Each row is where one point has got to under a steady rotation. How many steps took it there?
The counts run from 0 to 299.
[ 25 -13 -44   0   9   7   7 -39  -3   8  -1  -1   2  19 -13 -50  38 -26
  -3   2  -2  31  36 -24   6  -2 -20  14 -25   8   4 -10 -26] => 71
[ 11 -13 -24 -28 -14  16  -6  -3  14  14 -26 -31   9  51 -24 -11   8  -4
 -38  -7   5  22  36 -31 -12   3 -32  13   1   9 -10 -18 -40] => 235
[ 26 -24  -2 -24  13  -7  45  10   2  16   4 -18  10  25 -20   3   7 -25
 -21   6   5   7  36 -25   3 -28 -40  27 -14  21   6 -23 -32] => 272
[ -7  -1 -47  17  12  11  18 -27   6  26  15 -15  16  22   0 -14  33 -18
 -15  16  18  15  22 -37   6 -32 -23   4   2  35  -7 -10 -36] => 213
[ -6  -8 -11  -6 -20  -3  47   3 -13  20  -2 -16  12   9 -21  -5 -28 -25
  -6  19   1  13  45 -26 -14 -18 -46  47 -17  12  18   5 -30] => 47
[ -8  -6 -33 -20   0  39  20 -12   9  27  -7 -18   0  27 -19  -9   8 -31
 -31  14  11  17  -9 -22 -11 -16 -38  21 -11  17 -30  -3 -32] => 224
[ 10 -27  -5 -12  14 -16  42   1  10   1 -12 -11 -29  22 -17 -20  29 -13
  -9  -2   3  -7  39 -30 -20 -13 -11  24 -25   9   9 -28 -46] => 267
[-19  -8 -23  15   6   5  15 -10  -3   9 -13 -28 -16  43  -6  -8  33  -2
 -25  -3   7   2  48 -58 -20   3  -2  15   4  24  11 -12 -45] => 4
[ 27 -15 -26 -17 -24 -26  11 -13   3  14   3 -42  13  20 -14 -16   1 -19
  16   8  -2  31  52 -13 -19  -7 -28  22 -16  14   9  -4 -30] => 287
[ 45 -16 -34 -10 -15   6  24 -36   4  28 -14   8  23   3 -23 -30  -1 -30
 -13  14  -3   9  28 -17  -4  -8 -36  39 -13   2  -5  -9 -30] => 66
[  8   5 -48  14 -10   8   0 -46   7   9  -9  -2  29  32  -7 -35  36 -15
  -9  22  16  22  29 -35  -2  -6 -25  10  -6  10  -4  -6 -39] => 209
[ 27 -17 -12 -15   2 -19  36   7  -2  13  -3 -29   3  14 -20   1  -6 -11
   7  -3   2  17  58 -16   1 -18 -36  29  -6  31  13 -19 -20] => 279
[  6 -11 -28 -27 -11  29  34   5  15  19 -53 -16 -18  30 -15 -15 -15  -8
 -15  -3   9  -9  26 -13 -11   2 -39  30  -7  19 -26 -13 -39] => 230
[-19 -10 -14  -3  13  22  43  13 -13  20 -19 -19 -27  18 -18  -3  -2 -28
 -18  -9   2  16  38 -47  -8  11 -32  24 -22  13   6  -1 -36] => 139
[ 12 -21  -2 -20   4  10  30  -7  -2  15  -2  -1   0  31 -27 -22  23 -32
 -34   8   6  17  16 -31  -6  -2 -37  25 -34   0   0 -14 -36] => 269
[  9  -1 -42  12  -1  -1  25 -14  -6  13 -31 -29 -13  24  -4  -9   9   2
   1   4  16   8  54 -47 -27  23   2   5 -14   5  19  -7 -44] => 248
[ 18 -21 -16 -18  -5 -21  30   4   6  10  13 -25  18  13  -8   6   2 -14
  -1   4  15   9  49 -43  12 -20 -48  12 -28  20  13 -21 -46] => 36
[-15   1 -40 -17 -23  13  16 -15  14   4 -35 -26 -31  25  -3 -37   6 -15
  -3   2   5  -1  34 -16 -20 -14 -21  34  -3  24 -18  -3 -27] => 91
[ 18 -19 -35   1 -22 -23  27 -31  -1  30   9 -13  24 -17   7 -12  -8 -22
  -6  13  -2 -11  41 -33  -4 -28 -19  39  -4  19   7  -7 -40] => 298
[ -9  -5 -18  -5   1   3  44 -14  -5  -4 -19  -7 -25  14 -24 -51  10 -25
  10   6  -1  15  38 -18 -10 -14 -40  36 -40   8   1 -14 -21] => 177
[-20 -21 -17   7   7 -16  36  -6 -17  20  14 -41 -23   6  -9 -10  16 -20
  -1  -2 -11  11  49 -38 -21 -11  -7  37 -10  28  14   3 -27] => 49
[-21 -17 -20  -4   4   0  30   8 -20  22  14 -24  -4   6  -5  -4   5 -35
  -9   2  -2  35  35 -51   5  -7 -37  18 -37   7  18   5 -34] => 41
[ 17 -24 -38   2   9  13  29 -26 -20  36  -2  -6  -8  -9 -24 -29  15 -34
 -22  -2 -20  14  22 -31 -22   3  -6  43 -12   7   3   4 -31] => 60
[ 31 -26 -31  -7  29  13  39  -8  -3  38   8 -22   8  12  -9  12  17 -22
 -25   6  14  26  11 -28 -18  -3  -9   9 -13  16  -2 -18 -49] => 22
[ 14 -25 -20 -20   9   2  21  -8 -13  13  -6 -33 -17  28 -28 -30  22 -17
   7 -13 -10  42  52 -20 -15  13 -18  12 -27   5  12  -5 -22] => 281
[-31 -12 -44  -3  -1  22  15 -12  -2  25 -14 -34 -24  -2  -7 -13  15 -21
 -14 -13 -12   2  30 -38  -7 -12 -19  35   5  39 -21   3 -32] => 94
[-24   4 -40   8  10  33  25 -29   1  16  -4  -6  -4  29 -14 -24  28 -33
 -12  23  21  23   4 -27 -12  -9 -27  15 -16  19 -22  -3 -35] => 217
[ 10 -19 -41  -3 -12 -27  15 -27   0  17  -8 -41 -12   1   3 -25  12 -15
  25  -8  -7   3  55 -31 -26   1  -1  26 -12  17  13  -3 -33] => 293
[-14 -16 -15   0 -11  -7  25  -5 -20  32  25 -33   6  12 -21  -3   0 -32
 -17  12  -3  30  35 -37 -13 -23 -33  35 -13  21  11   6 -31] => 48
[ -9 -13 -33 -16  11  16  36   4  12  19 -27 -25 -22  19  -5  -2   7 -13
  -5  -1  19  -9  28 -16  -9 -25 -22  28   3  47 -25 -29 -44] => 226
[ -7 -18  -1 -13 -20 -19  21 -13  -9   5  18 -30   4  41 -20 -14   7 -19
  -8  13   7  27  46 -41 -14 -14 -35  21 -23   6  22  -3 -34] => 44
[  2  -9 -17 -27  -7 -11  36  -2  28   1 -19 -25  -5  31   5  -2  10  -6
  -7   2  25 -13  34 -29 -20 -15 -30   9 -15  21  -2 -36 -55] => 129
[ -5 -14 -19  -2   9  12  61  -6  -2  12 -19  -3 -24   4  -8 -12  13 -31
  -6  14   9 -12  11 -40 -27   1  -9  24 -34  -4   5 -14 -48] => 263
